In the data rows, 128 means zero.
What is the hidden score of each row? Scores go from 0 to 20, and 10 is about the middle. The score is a weighted sum of the row's numbers plus the product of two more (or one squared), each taken from its middle value.
[118,153,162,111,157,130,158,177,134,119,125,118,86,112,162,129,131,76,107,74,136,120,136,160,
 152,169,84,126,116]: 9
[123,143,137,129,157,114,115,152,135,109,150,167,126,130,167,127,160,155,134,114,112,133,129,164,
 123,158,118,128,123]: 11
[128,92,177,135,178,72,113,122,177,146,153,117,145,156,106,140,138,116,122,145,120,121,154,193,
 117,103,134,112,154]: 5
[125,146,152,132,121,147,135,119,153,97,141,151,163,131,144,100,149,140,162,125,143,132,140,148,
 103,138,147,109,137]: 12
[121,122,126,85,129,139,132,123,124,100,144,134,152,129,131,115,138,151,168,147,130,145,128,133,
 99,138,118,143,112]: 17
[76,96,127,144,126,129,150,81,145,84,134,196,128,91,131,101,143,110,79,128,138,142,109,106,
 165,129,140,188,118]: 13
[148,135,132,120,127,121,129,119,155,74,148,142,173,123,141,94,155,104,146,154,148,136,155,127,
 107,182,131,106,127]: 13
[105,102,139,118,171,82,113,140,158,130,144,121,102,134,118,146,143,143,134,122,138,110,139,176,
 110,140,156,122,135]: 6
[141,128,96,132,122,131,119,141,115,112,135,122,135,153,136,145,146,128,152,154,106,143,119,116,
 125,129,111,139,143]: 11
[159,117,143,138,169,103,101,129,135,119,146,152,131,159,168,180,139,135,120,147,78,90,108,117,
 120,59,125,94,185]: 9
[117,151,111,100,144,107,140,198,150,121,135,132,66,133,160,110,153,99,97,67,145,116,130,129,
 171,152,69,93,120]: 5
[140,114,136,106,140,131,127,110,141,99,108,142,163,118,105,113,140,139,155,137,128,126,144,112,
 109,135,155,98,115]: 9
[142,130,149,115,133,137,121,116,163,85,144,161,164,110,145,93,160,128,131,136,144,149,143,125,
 98,144,155,103,125]: 11
[128,142,126,131,113,143,106,128,138,128,138,131,143,145,116,150,132,120,149,120,152,131,158,153,
 148,118,141,142,136]: 12
[129,127,150,136,123,127,116,101,94,110,118,143,135,124,147,107,93,126,123,152,113,101,103,119,
 134,82,149,115,145]: 16
[139,114,130,111,123,110,137,146,121,101,142,144,150,120,133,88,153,135,134,145,122,121,144,127,
 114,126,125,135,113]: 14
[152,135,111,124,148,121,107,128,115,126,128,125,118,121,134,148,132,167,135,150,106,128,111,98,
 128,104,128,139,158]: 11
[79,119,113,105,128,152,173,93,123,120,101,143,157,96,117,119,128,105,126,134,160,138,135,120,
 162,148,121,147,96]: 15
[139,167,86,145,142,128,132,139,159,127,177,149,115,139,146,169,178,168,136,146,122,126,136,142,
 122,135,127,139,137]: 12
[138,120,160,129,143,123,106,105,124,131,104,133,138,127,140,129,92,101,109,124,126,135,101,174,
 120,102,135,123,134]: 8
[154,173,117,116,150,126,128,156,125,137,128,130,80,129,167,167,111,85,137,105,82,138,116,108,
 157,146,87,125,140]: 6
[110,102,111,115,145,121,147,115,127,131,137,134,130,130,143,127,120,109,109,137,127,152,142,97,
 148,148,129,162,134]: 10
[131,117,164,130,160,102,108,115,91,136,125,91,186,170,112,171,95,114,164,145,80,78,129,169,
 85,101,130,71,155]: 7
[172,121,123,124,117,127,114,178,129,98,149,163,112,153,122,150,163,161,133,146,120,128,132,127,
 139,100,131,140,121]: 11
[147,119,170,125,153,99,92,146,125,150,148,135,119,165,143,164,125,129,124,121,83,111,119,156,
 119,91,131,84,148]: 6
[148,148,131,156,160,131,129,147,154,150,145,166,111,92,161,169,185,166,143,144,133,107,124,126,
 87,114,164,137,138]: 10
[145,103,137,144,139,126,114,133,136,101,113,135,129,133,157,119,124,136,124,130,112,95,133,158,
 106,128,139,128,143]: 18
[144,112,135,157,135,132,119,171,154,127,131,162,112,126,122,133,155,172,139,140,146,116,137,139,
 100,109,156,123,143]: 12
[146,123,196,155,172,139,95,111,88,140,131,118,166,143,128,167,87,135,135,121,104,95,125,166,
 80,74,140,73,152]: 11
[165,134,144,127,159,124,115,112,200,122,176,177,125,117,158,121,172,131,144,143,125,139,131,139,
 110,160,151,122,139]: 7
[146,116,152,96,177,114,142,144,136,154,141,89,106,119,125,132,109,89,115,70,145,105,140,154,
 127,167,94,102,116]: 1
[145,125,191,132,155,138,116,131,153,155,125,100,94,91,153,133,113,132,111,90,140,113,116,99,
 135,102,152,78,120]: 9
[123,104,131,125,145,113,119,106,122,123,125,139,123,141,157,154,109,138,97,157,109,136,129,114,
 151,106,131,130,131]: 9
[121,139,143,83,109,119,158,168,130,129,115,122,97,127,164,112,111,94,151,93,121,125,148,121,
 162,167,78,109,117]: 10
[90,110,116,132,128,154,153,91,97,120,115,114,148,103,119,103,113,129,94,124,134,138,119,134,
 137,101,127,134,100]: 7
[99,85,134,132,121,109,117,107,120,143,148,103,125,143,89,90,110,112,119,129,145,133,149,155,
 145,148,143,123,138]: 7
[90,105,135,144,111,146,140,131,126,105,132,161,131,112,134,110,153,125,90,119,159,135,137,128,
 163,102,131,138,118]: 11
[119,120,81,147,139,148,130,110,131,94,116,184,122,111,139,107,132,101,88,146,128,156,122,98,
 159,128,117,172,132]: 11
[128,149,102,121,131,167,129,113,106,123,109,136,107,145,145,134,113,100,140,92,90,120,105,120,
 140,123,81,121,157]: 9
[111,101,137,152,148,128,134,139,116,151,102,99,112,81,108,148,129,153,106,142,133,123,107,105,
 99,89,167,141,137]: 10
[108,127,147,143,130,125,130,115,120,154,139,95,152,126,101,144,124,168,143,131,152,116,142,142,
 103,114,165,112,107]: 11
[159,143,146,132,152,118,137,119,135,131,155,155,127,142,117,134,160,134,137,127,132,103,153,125,
 109,139,136,119,146]: 11
[106,133,120,134,106,133,119,130,100,125,133,113,112,147,94,105,118,119,147,156,119,128,131,120,
 148,149,98,130,141]: 14
[130,144,118,151,148,149,122,122,132,89,161,155,146,150,144,145,167,161,156,107,120,138,135,123,
 106,133,105,152,94]: 16
[116,127,112,138,117,153,121,167,118,128,108,119,103,143,134,138,127,158,124,134,115,132,122,140,
 126,129,129,149,133]: 13
[104,133,151,104,133,124,148,169,133,118,127,117,82,122,125,122,136,106,129,87,136,124,153,125,
 171,132,95,130,102]: 12
[121,138,83,133,98,143,128,114,95,130,83,131,124,96,110,123,94,106,82,132,125,135,89,154,
 138,164,101,179,132]: 8
[92,117,145,113,103,149,136,125,103,121,103,121,147,94,110,106,120,141,127,109,161,130,137,130,
 155,109,144,139,106]: 14
[118,152,131,91,104,126,147,110,123,150,107,96,178,173,89,121,113,102,156,140,136,128,132,136,
 135,133,105,105,139]: 8
[155,125,147,155,139,133,83,148,143,127,113,138,133,136,153,161,146,164,111,129,116,105,114,112,
 129,106,162,114,132]: 13
[96,130,139,99,124,106,146,147,81,129,122,93,131,154,73,136,102,114,134,156,104,123,171,152,
 115,156,99,125,92]: 14
[172,145,164,140,181,136,127,130,179,133,156,133,121,108,153,110,162,159,134,115,155,152,106,137,
 108,154,150,143,144]: 9
[84,130,83,124,116,122,130,67,119,152,106,164,120,89,135,120,98,106,71,139,126,163,111,99,
 140,151,124,192,125]: 6
[112,135,115,113,127,159,141,137,138,110,137,122,117,126,107,128,133,143,160,131,133,113,119,162,
 97,126,137,120,124]: 7
[161,134,128,151,114,103,94,137,129,122,123,159,132,126,159,136,130,159,100,109,121,110,125,113,
 114,134,134,148,139]: 17
[134,167,117,133,144,133,130,123,129,109,152,160,130,156,118,129,142,140,145,138,122,117,142,128,
 124,90,107,124,142]: 9
[92,111,102,141,122,101,143,43,141,160,91,153,91,73,148,117,106,105,35,117,153,148,100,102,
 141,127,146,189,123]: 11
[95,124,60,145,107,133,141,138,115,135,100,120,105,117,115,139,129,134,117,153,93,112,140,131,
 118,148,122,157,121]: 12
[159,110,126,133,148,126,123,143,123,97,159,152,157,127,145,84,174,129,154,141,127,138,144,135,
 102,149,148,99,132]: 14
[148,146,104,135,102,162,138,141,72,111,132,147,90,151,146,154,129,124,154,119,83,129,104,97,
 143,117,75,146,135]: 13
[118,140,100,135,97,130,121,144,121,136,143,99,127,143,78,103,143,133,152,135,132,147,143,120,
 131,146,129,148,123]: 13
[80,166,136,108,125,116,163,172,128,124,131,92,93,102,151,73,146,81,125,54,145,113,170,131,
 175,161,76,110,85]: 13
[184,137,133,108,115,121,109,125,111,131,111,96,154,153,85,87,90,119,152,120,149,163,178,99,
 153,111,159,125,139]: 9
[135,137,106,137,136,132,127,155,114,134,148,141,103,127,127,151,155,166,139,143,124,130,139,118,
 92,146,129,140,139]: 11
[98,141,143,85,148,120,149,170,132,128,141,117,92,120,151,103,116,76,123,58,157,132,151,165,
 180,143,72,102,101]: 1
[149,151,89,145,115,129,129,113,98,137,139,136,88,152,98,119,137,156,140,130,109,137,139,133,
 146,124,130,141,137]: 9
[154,103,138,150,149,117,94,102,141,140,121,110,142,141,150,151,107,140,111,127,121,115,111,115,
 114,91,153,135,137]: 9
[121,128,132,129,110,143,114,125,124,156,116,110,121,140,87,116,116,145,141,138,133,132,139,123,
 116,125,125,136,97]: 11
[132,144,122,158,128,138,144,156,100,149,125,94,108,113,116,142,150,185,146,141,132,102,126,126,
 103,150,142,117,128]: 14
[84,106,173,124,158,92,103,145,178,147,141,105,119,122,95,145,126,163,114,152,134,145,148,180,
 115,103,166,110,115]: 12
[154,144,136,147,121,140,133,100,142,152,147,110,124,106,75,131,115,170,118,129,143,130,126,108,
 110,107,167,115,124]: 5
[101,112,138,139,119,150,147,111,84,105,108,128,136,139,105,146,99,124,138,135,120,120,134,156,
 100,107,110,111,107]: 10
[134,119,122,127,119,142,118,151,120,118,102,136,110,120,121,137,148,136,144,130,102,117,132,114,
 133,103,137,142,120]: 14
[144,132,171,116,140,115,120,108,102,148,120,85,146,128,122,122,80,142,122,84,106,118,104,129,
 113,77,145,69,134]: 6
[139,133,99,152,116,146,137,143,132,117,152,143,104,141,130,134,161,150,150,149,152,139,148,125,
 133,133,114,137,131]: 11
[95,110,124,131,123,127,169,66,99,133,100,149,147,95,91,119,108,95,94,121,148,142,104,118,
 147,122,129,165,117]: 5
[120,131,135,104,101,116,170,136,110,152,120,127,92,126,142,123,120,77,137,79,121,127,128,122,
 155,126,72,133,109]: 10
[138,139,122,112,77,154,139,133,101,138,105,124,124,137,108,113,101,108,145,99,106,145,125,106,
 132,129,93,97,115]: 12
[118,161,78,152,117,164,131,131,140,120,163,145,124,133,128,164,176,145,140,149,107,125,97,134,
 101,146,109,147,138]: 13
[109,168,109,95,131,128,179,163,142,118,146,114,65,125,164,114,123,68,117,39,151,122,151,122,
 176,172,48,119,103]: 4
[115,140,162,117,150,121,162,178,172,124,143,108,69,114,167,111,144,68,86,48,160,133,150,121,
 175,160,86,100,114]: 8
[107,158,119,95,114,137,150,143,118,128,114,100,126,112,79,114,144,147,136,127,156,135,156,148,
 98,114,137,140,82]: 10
[167,166,102,68,44,128,107,123,76,183,89,103,169,180,105,103,87,72,181,131,151,134,138,92,
 158,145,107,144,120]: 7
[119,111,145,126,143,99,103,100,167,150,135,95,139,119,99,128,128,145,136,134,150,148,149,169,
 108,114,163,92,90]: 2
[135,156,118,138,128,160,107,157,118,118,107,126,141,167,140,126,128,132,133,146,112,112,122,127,
 103,143,112,114,115]: 15
[153,163,96,132,118,137,115,144,111,128,132,140,120,142,177,161,117,122,124,128,80,122,119,91,
 124,120,84,122,137]: 12
[123,112,123,142,113,133,149,126,111,135,87,138,146,125,97,121,109,123,127,133,117,107,98,120,
 102,132,126,165,142]: 14
[138,172,151,144,129,145,141,152,135,175,142,115,94,129,190,157,132,80,107,70,103,125,104,117,
 162,134,95,93,121]: 9
[130,105,96,130,108,87,143,101,129,153,115,138,135,91,131,120,137,109,82,156,145,148,108,106,
 142,136,140,149,127]: 6
[92,111,88,129,147,126,156,83,139,90,119,182,122,107,140,102,131,105,86,136,142,135,120,99,
 157,116,121,200,132]: 10
[169,132,136,120,105,121,122,127,129,145,118,124,114,108,156,157,119,118,134,101,123,120,94,92,
 119,104,124,125,127]: 9
[111,123,97,127,171,89,106,130,141,121,187,134,115,173,156,139,149,118,130,160,113,142,174,155,
 141,149,98,152,129]: 12
[123,151,109,124,98,151,135,120,110,106,116,117,124,149,107,142,120,155,143,140,120,121,127,133,
 134,127,124,131,130]: 14
[96,105,115,117,115,97,115,145,114,119,147,107,104,143,94,140,137,116,115,164,107,116,149,143,
 111,147,109,122,136]: 12
[82,106,167,92,146,122,131,110,121,121,90,82,117,117,83,107,105,130,124,134,156,116,148,166,
 98,112,143,119,113]: 10
[117,115,146,151,134,150,120,138,122,117,119,141,127,146,149,157,128,159,142,142,126,96,123,165,
 125,119,102,130,148]: 15
[105,158,140,69,111,134,165,157,129,144,131,89,79,145,153,106,123,82,132,42,151,119,168,141,
 192,142,54,96,120]: 6
[113,101,138,115,116,114,140,112,144,125,123,107,137,126,144,143,125,140,152,154,141,118,134,153,
 116,99,136,115,114]: 8
[135,139,125,176,146,147,130,123,159,153,144,112,125,101,140,147,165,157,139,133,150,126,147,135,
 117,104,167,138,148]: 10
[123,124,121,155,110,151,130,107,131,133,133,144,129,153,139,167,124,111,135,137,104,135,127,136,
 127,112,113,130,116]: 8
[152,134,126,124,134,151,129,116,139,117,133,123,144,95,127,112,133,152,143,116,126,122,111,162,
 67,132,157,112,133]: 8
[135,126,150,168,146,146,127,143,154,117,122,135,88,146,132,153,157,170,121,146,141,102,133,136,
 107,89,146,141,140]: 16
[144,139,111,152,127,137,95,109,128,125,135,130,131,148,102,140,128,123,138,135,108,149,126,100,
 142,124,120,136,141]: 10
[123,154,117,142,141,151,125,128,149,130,145,133,102,113,132,171,142,161,158,127,136,118,120,142,
 100,112,132,145,127]: 10
[115,160,114,157,137,164,134,113,120,110,138,159,110,106,158,135,147,189,152,144,120,138,128,130,
 76,139,151,145,124]: 14
[129,100,145,128,109,101,135,133,132,128,99,93,150,118,122,123,132,109,132,143,112,94,120,143,
 126,125,132,101,120]: 13
[121,127,142,120,141,127,157,162,145,97,115,106,99,129,141,108,128,100,123,89,135,126,142,131,
 144,160,101,122,133]: 12
[138,123,129,146,138,112,122,126,128,154,139,101,124,138,125,98,125,125,132,114,163,143,133,127,
 159,129,147,146,162]: 7
[143,128,135,127,153,120,116,98,179,100,169,174,166,143,141,107,186,152,143,140,147,141,140,123,
 100,156,152,90,123]: 8
[88,110,107,117,101,113,159,74,107,151,118,169,132,92,116,77,111,109,87,145,137,154,118,89,
 162,112,129,171,111]: 8
[124,115,116,120,125,122,124,103,104,138,100,117,154,126,122,121,81,118,114,124,111,125,126,124,
 137,122,113,146,113]: 8
[134,98,144,131,105,147,131,134,113,117,89,121,165,135,122,140,92,112,130,123,113,118,96,154,
 131,114,118,123,112]: 8
[100,146,142,108,127,135,154,137,136,134,122,121,103,123,147,117,117,79,107,107,137,122,158,151,
 162,150,86,100,89]: 7
[127,99,131,155,109,109,96,103,146,147,106,132,138,106,123,129,103,113,68,128,108,124,108,126,
 133,149,158,150,138]: 12
[105,131,120,118,168,125,142,167,152,136,143,131,94,143,184,145,168,98,126,63,144,160,153,108,
 207,140,96,126,97]: 9
[169,122,160,134,180,118,113,182,183,103,146,159,108,131,193,112,164,146,120,110,123,131,122,155,
 124,183,128,134,152]: 13
[127,112,123,133,97,145,108,122,117,138,99,120,152,143,155,141,90,122,130,123,122,103,129,134,
 111,124,116,116,127]: 12
[137,144,92,139,134,115,123,146,116,115,130,150,114,132,127,136,132,146,140,141,115,148,133,103,
 142,122,129,132,142]: 8
[182,148,71,84,72,178,114,149,92,149,105,143,144,167,131,82,96,109,152,137,147,156,126,36,
 176,170,122,157,135]: 9
[107,125,137,122,138,126,114,162,159,130,116,125,115,110,134,128,152,125,143,96,133,136,128,121,
 149,122,112,116,79]: 9
[113,120,158,84,87,161,154,134,113,142,137,114,139,108,121,128,112,150,132,94,160,134,122,149,
 145,102,125,114,98]: 12
[145,126,153,136,144,103,108,133,129,125,111,137,146,112,129,126,126,114,143,125,136,104,119,111,
 112,119,137,110,156]: 14
[161,138,130,144,141,123,117,147,148,163,129,123,150,110,111,144,146,137,150,149,137,126,134,134,
 129,110,157,120,124]: 6
[137,141,110,123,98,145,126,133,113,129,116,130,140,133,111,123,156,168,133,130,129,135,122,110,
 143,108,143,141,120]: 13
[146,136,107,158,159,136,94,129,136,95,123,136,142,172,158,162,126,132,136,147,124,99,102,89,
 124,119,117,139,144]: 13
[136,142,158,85,132,143,143,122,120,96,142,122,155,126,123,88,143,121,160,156,155,136,128,126,
 92,155,132,123,128]: 14
[148,131,116,119,101,134,108,151,99,121,115,144,138,141,106,126,127,131,126,146,113,129,145,120,
 122,111,132,110,149]: 12
[160,116,133,139,99,150,148,138,118,126,122,128,129,129,122,145,129,162,150,142,103,105,120,144,
 116,146,118,126,126]: 13
[93,118,137,114,66,109,141,44,102,151,69,88,136,75,116,90,72,130,77,121,133,132,104,129,
 110,107,149,152,118]: 15
[140,179,138,114,124,127,151,141,128,145,144,110,63,141,166,154,96,72,129,79,108,137,102,88,
 132,144,57,108,115]: 9
[132,112,113,142,121,115,110,128,130,130,97,145,134,146,126,137,108,144,134,122,98,125,133,128,
 129,118,130,144,148]: 11
[121,119,149,106,156,127,118,141,124,138,116,102,126,107,139,154,110,159,136,113,132,117,124,132,
 133,113,128,87,100]: 8
[143,118,164,116,139,137,118,123,136,127,135,136,151,124,140,154,115,116,134,118,105,116,107,105,
 124,83,142,110,151]: 6
[99,127,130,111,82,166,151,129,98,127,128,96,153,133,91,103,93,128,135,120,158,171,129,135,
 112,141,122,127,101]: 9
[129,133,72,154,143,104,136,79,133,126,81,190,131,111,156,132,124,118,75,150,107,141,104,82,
 145,120,129,200,156]: 15
[115,140,127,117,128,134,145,150,170,109,126,117,59,137,151,135,139,80,120,100,147,113,158,162,
 174,149,58,119,80]: 9
[146,122,110,148,141,109,128,126,132,114,136,158,145,159,159,120,105,95,109,147,88,162,111,111,
 130,122,121,144,147]: 13
[119,119,136,145,139,128,122,135,115,152,114,121,127,102,127,150,139,152,85,133,100,114,119,79,
 114,125,153,146,104]: 15
[95,143,129,108,167,111,167,167,200,120,157,133,81,104,158,108,178,110,76,61,174,113,161,123,
 171,149,96,133,100]: 9
[120,127,104,141,120,130,117,133,123,127,163,104,140,130,123,128,132,153,150,142,137,168,158,142,
 125,135,140,99,102]: 7
[134,141,130,92,159,107,149,169,162,125,117,120,73,113,134,119,144,92,110,67,150,121,143,138,
 166,127,83,108,86]: 4
[140,112,138,151,140,125,114,115,161,122,144,134,137,144,114,124,151,167,141,136,141,110,124,115,
 101,94,160,118,115]: 10
[125,107,145,103,100,136,124,114,115,153,105,80,139,136,73,87,85,127,124,147,165,133,138,117,
 137,123,153,126,113]: 9
[147,108,125,147,96,110,109,113,127,143,111,128,138,130,120,140,113,99,118,124,121,119,117,160,
 127,129,120,137,169]: 12
[136,151,169,120,184,107,140,145,175,142,132,114,68,109,169,124,151,79,82,94,130,112,133,116,
 155,137,108,93,115]: 13
[153,98,139,144,112,134,123,158,121,144,106,122,133,119,88,127,120,142,146,148,128,137,129,87,
 133,114,159,126,110]: 11
[135,111,122,127,119,124,118,131,118,129,125,120,143,142,136,125,85,110,101,136,116,129,107,119,
 141,107,117,133,134]: 7
[129,133,126,136,108,131,140,137,118,155,115,125,150,144,121,134,116,140,133,124,105,115,118,137,
 117,104,139,123,159]: 8
[132,132,168,132,140,142,128,123,108,106,132,129,161,151,99,165,111,130,150,143,80,109,129,126,
 115,99,114,118,145]: 15
[117,120,151,120,113,160,120,125,112,138,99,98,162,111,124,136,96,137,140,141,143,122,121,157,
 104,111,140,115,132]: 9
[146,152,125,105,146,111,121,153,165,94,168,170,134,149,175,104,166,135,138,127,125,130,150,127,
 112,161,120,122,145]: 11
[112,148,100,134,116,132,122,127,119,148,129,95,114,156,101,109,115,125,157,142,134,150,147,121,
 137,103,135,132,124]: 7
[131,126,120,99,118,155,116,116,91,145,105,101,163,130,133,149,79,109,126,119,113,118,102,114,
 122,152,104,110,150]: 7
[134,140,167,92,122,126,134,130,113,148,117,125,129,123,131,134,93,154,139,99,118,117,114,109,
 129,148,139,96,122]: 8
[89,116,81,157,93,112,138,52,129,113,95,197,128,85,132,80,122,76,48,165,145,159,117,84,
 173,181,142,201,135]: 18
[128,154,133,147,137,137,115,132,159,122,173,166,137,107,159,152,165,151,135,139,127,112,133,146,
 104,142,150,121,142]: 11
[178,142,87,149,121,151,128,161,101,127,121,131,117,130,111,162,143,142,147,139,124,106,109,88,
 131,127,126,140,151]: 10
[89,152,125,155,139,120,122,125,219,130,161,151,152,83,168,153,184,155,110,83,163,131,131,104,
 110,94,168,115,95]: 7
[117,116,119,100,97,165,163,130,109,124,136,122,166,124,90,96,132,145,160,133,137,125,128,149,
 86,147,138,90,122]: 5
[154,129,167,113,116,154,118,158,117,137,112,121,113,115,110,122,147,143,136,109,119,122,114,142,
 139,135,141,122,143]: 12
[147,140,148,120,156,150,119,128,141,95,170,165,161,142,166,103,167,135,148,148,129,141,128,125,
 98,179,129,114,111]: 14
[143,134,138,140,115,143,121,145,115,122,116,121,118,136,92,148,122,174,150,146,120,124,149,148,
 120,119,152,125,131]: 13
[139,134,135,145,153,102,103,125,142,131,152,127,141,153,108,118,147,127,130,163,120,135,174,135,
 140,118,155,119,132]: 11
[129,158,117,112,139,142,152,161,150,126,132,103,85,121,147,128,123,108,116,77,144,139,131,138,
 163,167,82,122,94]: 6
[106,119,151,122,129,108,119,131,143,130,126,136,132,123,115,122,156,118,126,128,124,133,140,151,
 97,132,133,130,108]: 12
[129,113,127,141,113,128,121,97,124,150,153,92,148,158,77,98,126,157,169,136,127,121,138,139,
 126,149,129,134,142]: 14
[132,135,103,110,116,134,129,118,130,121,145,136,140,129,98,125,139,137,120,135,152,134,148,115,
 117,102,133,130,124]: 5
